Turns in one plane each, and the order they were made in; the first pair answered
Q314:
[ -9.5 -18.0   2.5  33.9 -16.6   3.2  32.0  39.3  -5.8  15.6  -9.5  10.9
 -16.9]  ->  [-15.8 -15.3  13.8  30.2 -14.4  -8.0  41.6  25.2 -17.4  -5.4   2.1  15.6
 -17.9]
[ 19.2  -9.1 -24.7  18.5 -27.9  25.4 -57.0  35.4   5.0  27.1 -26.9 -33.1
   0.9]  ->  [ 12.6  -6.2  -5.7  32.7 -22.6  40.8  -6.5  47.0  15.6  31.9 -14.6 -48.3
 -20.1]
[  8.5   4.3  -6.1   6.5  15.6   2.0 -13.8  -7.0   2.3  16.7 -31.3  -8.9
 -24.0]  ->  [  7.6   3.3   4.2   9.2  20.5   1.1   0.7  -6.9   2.9  11.7 -23.6 -12.4
 -29.5]
[-27.6  -3.9  10.1 -17.0 -40.3  -8.3  22.7   3.6 -13.3 -24.8  37.7  24.9
  39.3]  ->  [-22.3  -5.3  -8.4 -25.3 -42.4  -9.9  -4.9   6.4 -17.5 -19.3  25.7  27.4
  46.0]
Q549:
[  7.0   4.8 -14.3   3.2  30.0   0.0  -4.9   6.5 -15.9 -12.3  12.9  23.7
  15.7]  ->  [  2.4   3.0  -7.4  11.1  19.8  -0.7   4.8  14.9 -18.4  -5.8  19.4  25.6
  12.2]
[-14.7  18.2   4.9  -2.7  12.9  13.3  39.3 -11.3   3.3 -27.0  27.6 -10.8
   0.9]  ->  [-16.3  12.1  -3.1  13.4  -7.0  29.7  38.4  17.8   3.2   5.2  19.3 -14.9
 -11.3]
[  1.8  -5.0 -20.6   3.2   4.9  10.4  -6.8  10.2  14.2  17.8 -18.2 -13.6
   1.7]  ->  [  2.1   0.9 -14.0  -9.7  24.6  -2.9  -5.9 -16.2  14.9 -11.5 -10.1 -12.0
   9.6]
[-22.0   8.8  32.5   0.6   6.8  10.5  35.3  16.5  -8.7  -5.3  20.2  -3.9
   6.0]  ->  [-14.1   5.0  10.2   2.9   2.1  27.0  15.2  37.7  -0.3  29.0  -4.6 -13.3
   2.9]
Q958:
[  6.3   6.4  -3.1 -20.7  13.9   5.9 -18.1 -17.0   9.9 -14.2  -0.9  -2.8
  18.3]  ->  [ 10.9   0.9  -6.1   7.1  -2.5  23.3  -5.5  17.3   9.2  26.5 -13.4 -10.5
  -3.4]
[  9.3  -8.6  -8.6  -8.7   5.9 -11.0 -11.7  -1.1 -13.6  -4.9  -9.9   8.8
  -8.9]  ->  [  2.3 -12.5  -6.6   3.2  -5.5  -0.1   2.8  16.2 -13.7   5.7  -1.1  12.4
  -7.6]
[-11.8 -12.7  -2.8  -1.2 -23.7 -11.5  -3.9   1.2 -18.2 -21.5  13.6  20.8
   2.9]  ->  [  6.5 -15.1  -7.0   3.3 -11.0 -20.3 -23.6 -11.3 -14.7  -5.7 -22.0   7.2
 -11.2]
Then:
(2 to 4 turns a pair)
[ 12.7  16.4   8.4  11.1  18.6  -8.5   8.9 -18.8  14.9  -7.3  13.2 -17.3
 -12.3]  ->  [ 17.1  18.8   0.5   2.2  15.1 -16.7 -14.6 -25.5   7.0 -12.7   6.8  -8.2
  -5.6] => Q314 then Q314
[-5.5 12.8 13.1 14.6 -5.8 11.3 28.7 20.1 10.0 26.9  7.8 -6.5 -7.4]  ->  [  5.3  11.3   2.1  13.5  -4.0   3.9  -3.5  13.0  13.5  39.3 -20.7 -14.7
  -8.3] => Q958 then Q314 then Q958
[  7.6  11.7  -0.2 -10.8 -12.5  31.3  33.4  47.0  11.4   7.2  38.4   8.0
  23.4]  ->  [ 38.7  19.1 -17.3 -29.5  36.3   2.7 -22.3  -7.9  28.5  -1.9 -16.7 -11.8
  21.3] => Q958 then Q314
[  4.7  -7.9   2.5  -6.1  -3.4  38.4  29.0  10.3   4.7  38.5   7.3   6.1
 -16.7]  ->  [ 23.3  -6.0 -11.0 -12.7   6.9  31.8  -0.4   0.9  10.7  46.4 -25.3   0.2
 -18.1] => Q958 then Q314 then Q958
[  1.1   8.8 -22.5 -14.6  -1.6  19.4 -21.4  18.1  13.3   1.9   6.4   9.3
  43.9]  ->  [ 16.0  14.1  -0.8  -9.1  33.1 -19.3 -19.3 -33.0   7.7 -21.1 -14.6   0.7
  16.5] => Q549 then Q958 then Q549
[  6.3  -3.5  -5.3  16.5  -6.3   9.0 -20.7  23.4   6.7  43.2 -28.8 -13.0
 -21.2]  ->  [  1.3  -2.1  27.0  19.9  12.5   5.5  29.7  -0.5  11.4  16.9  -3.9 -20.3
 -39.7] => Q314 then Q314 then Q549 then Q314
[ -9.1   1.6  -0.8 -27.7  16.0 -20.2  -6.2 -25.7  -6.3 -27.2  18.0   5.1
  38.0]  ->  [  6.0   1.0  22.3  27.2  15.6 -16.7  39.5  -5.1  -0.9  19.2  -6.4 -18.6
 -24.5] => Q958 then Q314 then Q314
[-34.1  -3.8  33.0  -7.8  -7.2  27.9  43.0   2.4   0.1 -22.4  50.1   9.0
  23.5]  ->  [-15.7   2.7   0.1  -5.0  12.7  63.4  12.6  18.9  38.3  28.5   1.1 -25.5
  19.7] => Q549 then Q549 then Q314
[-12.3  11.7  -2.4  -7.9   8.6 -13.6  -6.8 -32.0  11.7 -33.9  14.5   5.1
  17.5]  ->  [ -2.8   6.8 -23.8   6.6   1.8  19.0 -17.6   2.8  28.1  18.8 -12.2 -11.9
  16.2] => Q314 then Q314 then Q314
[  8.1   6.8 -27.2  -9.0  -4.8   8.9 -32.0  -2.6  18.7  -0.5   1.2  -3.8
  24.6]  ->  [  7.0   5.8 -20.4 -13.8  -1.4  -1.7 -30.7  -9.8  13.1 -12.1  11.8   1.9
  25.7] => Q549 then Q314
[ -0.4   7.2  -8.5 -15.7   1.1 -24.4 -35.6 -48.6 -17.0 -32.6   6.5   7.5
  35.4]  ->  [ 12.8  16.4 -12.1 -13.6  37.2  13.3 -22.9 -43.6  24.5   0.9 -24.4 -32.9
  22.4] => Q314 then Q314 then Q314 then Q549
[ -3.4  -0.8  -3.1  27.8 -19.9  13.6  18.8  39.1   1.7  47.3 -18.3  -4.8
 -36.1]  ->  [  8.5   2.4  13.0  28.1  12.9 -14.6  17.9  -7.3   3.1  28.2 -41.4 -16.4
 -53.8] => Q314 then Q958 then Q958
[-4.0  7.0 22.7  8.8 13.0 10.5 41.7  8.4  9.4  2.1 20.9 -9.8 -7.1]  ->  [ 11.1  10.4  11.4   9.5  23.8   8.9  16.3   3.5  21.3  18.6 -11.5 -24.0
 -20.4] => Q958 then Q958 then Q549
[-29.8   5.8  10.8  18.8   2.4  30.2  35.1   9.1  11.9  17.6  32.6 -30.0
  25.0]  ->  [-32.3   1.4  12.3  -0.5   1.6  -4.4  12.7 -29.0 -10.2 -24.3  45.4  -5.4
  42.8] => Q314 then Q314
[  0.6  19.7  24.7  -2.7  14.1  42.1  62.9   1.6  34.0  -1.6  14.6 -25.0
 -17.7]  ->  [ 12.3  13.5  -0.7 -48.8   5.4 -14.2 -33.0 -44.9   0.3 -53.5  10.5  18.4
  27.8] => Q314 then Q314 then Q314
[ 10.4 -12.7 -10.1  27.8 -11.7 -14.6 -21.6  15.5  -8.8  38.1 -44.6  -3.9
 -37.4]  ->  [  9.5  -5.0  18.0  37.1  12.0 -10.3  29.6  -4.3   4.4  28.3 -27.3 -19.0
 -51.4] => Q314 then Q314 then Q549 then Q314
[ 23.6   7.4  -3.2  10.7  17.0 -17.5 -20.9 -18.3  -0.5   7.8 -42.2 -12.1
 -28.6]  ->  [-18.4   4.7  11.4  11.8 -21.7  13.1  39.1  25.0  -9.2  -6.6  33.4  12.6
  -4.1] => Q314 then Q958
[ 20.7   3.7 -22.7  38.5 -17.3   8.8  27.7  18.9  13.5  25.3 -19.2 -16.9
 -23.3]  ->  [ 32.0   5.0 -36.3  22.3  -4.0  -3.9 -18.1  -4.0  11.4  17.1 -39.7 -14.7
 -12.3] => Q958 then Q314 then Q958
[  3.2   8.2 -26.7 -22.3  28.8  28.2  -5.8   0.5  34.8   5.8 -10.9 -20.4
  16.5]  ->  [-11.8   1.3 -13.2 -34.4   2.0 -12.3 -12.2 -15.6  -5.5 -36.3  23.5  19.8
  27.6] => Q549 then Q549 then Q314 then Q314
[ -3.9  -4.4   7.0   5.3 -17.0  22.7  23.9  21.6  -4.4  -8.6   7.9  -0.8
   1.6]  ->  [  5.2   2.6 -14.5 -15.5  -3.1  13.2 -15.1  -1.8   5.9 -17.5  -9.3  -0.9
  19.0] => Q314 then Q549 then Q958 then Q314
[ -6.7 -10.8  -1.0   1.5 -30.9 -49.5 -19.3  -8.9 -57.0 -31.7  15.6  42.4
  -4.9]  ->  [ -9.0 -19.2 -13.4  32.6 -53.4  -8.5  -6.9  44.3 -41.4  31.7   0.7  23.7
 -23.7] => Q549 then Q314 then Q314
[-17.8   2.8 -15.8  -6.7 -18.6  10.3   2.4   9.9  -9.8 -18.1  17.1  13.4
  31.1]  ->  [  0.8   9.5   4.8  20.4  12.4  11.1  34.3  -4.7   8.0   3.7 -15.2 -20.4
 -17.3] => Q958 then Q314 then Q314 then Q314
[  3.0  19.9   5.2  -8.3  44.3  28.2  29.0  -9.7  44.3  -1.0  -8.7 -41.8
   1.4]  ->  [ -2.3  13.3   7.5 -32.3  37.9 -16.0   2.4 -43.2  13.9 -51.7  10.7  -8.6
  24.7] => Q549 then Q314 then Q314
[ 10.9  -7.6  -4.3   7.2  21.2   1.6  -1.3 -14.4   8.0  16.2 -16.7 -17.2
 -27.8]  ->  [-15.3  -9.3   0.1  -6.3  -4.6   3.6  24.0  -4.5  -7.6 -18.0  38.4  14.7
  -1.5] => Q958 then Q314
[ -6.6  -4.3 -15.0   5.6 -16.6  -7.2 -22.3  17.3 -14.1  16.3 -16.9   5.8
  -6.8]  ->  [-19.3   1.7  -6.9 -11.8  -8.6  -7.8  -3.7  -0.2 -12.7 -21.5  17.3  16.5
  21.0] => Q314 then Q958
[ -9.4   7.8  -8.9   0.4  -9.9 -10.7 -16.8 -23.0 -12.0  -5.3 -24.8   5.3
 -16.9]  ->  [ -9.2   6.6  -4.3  16.0  -7.9   9.6   5.9  -5.4   0.2  14.6 -27.0  -7.3
 -29.2] => Q314 then Q314 then Q314
[  8.7  18.3  22.8 -11.0  10.3 -29.5  -5.0 -40.5 -29.0 -16.6   4.5  12.1
 -13.4]  ->  [  2.0  12.4  -3.1 -29.6  -3.2 -13.0 -38.1 -26.4 -20.2  -8.7   6.5  24.0
  19.6] => Q314 then Q314 then Q958 then Q958
[-12.7 -10.3  14.7  34.0 -43.0  -7.9  22.7  22.0 -23.2   2.7  14.9  18.1
 -28.7]  ->  [ -8.9  -7.4  35.0  30.3 -18.8  -9.9  44.6  -3.5 -15.1 -16.9  19.5   7.8
 -30.5] => Q549 then Q314 then Q314 then Q314
[ -0.9 -18.5   6.2 -11.1 -14.1   5.4   7.3  -2.4 -15.7  -4.3  41.2   6.7
  11.5]  ->  [  2.9 -21.8  13.3   5.6 -19.7   8.3  12.1   6.4 -21.0  17.9  27.8   1.8
 -12.3] => Q958 then Q958 then Q314
[ 26.1  15.8 -11.3 -13.7  20.4   3.2 -12.3 -18.9  27.8  -4.4 -24.9 -26.8
  11.2]  ->  [ -2.9  14.0   8.1  -2.1  -6.6  19.1  48.3  10.2  15.4 -10.0  23.9 -10.8
   8.1] => Q314 then Q958 then Q314
[-21.0  -4.9  15.2  11.2 -25.7  16.5  22.8  26.4 -10.0  -5.7  38.3  10.8
  -2.9]  ->  [ 16.8   4.0  -3.5 -14.2  17.5 -12.3 -43.0 -27.1   3.2 -10.4 -25.0  -6.6
   2.3] => Q958 then Q314
[-20.1   9.5  18.9  -6.9  12.5  19.2  46.6  17.9  18.9  -7.0  23.3   3.3
  30.6]  ->  [-27.6   5.5  20.4  -7.4  -5.1  10.2  34.9  26.4   4.1  -8.2  36.1  19.1
  32.2] => Q314 then Q549 then Q314
[ -3.8 -11.9  29.4   6.4  -5.5 -40.2  21.2 -13.9 -44.7 -26.5  35.0  20.5
 -26.1]  ->  [ -2.3 -16.2  29.2  21.6 -14.4 -35.0  29.1   7.2 -40.8  -1.8  26.2  15.8
 -41.2] => Q958 then Q958
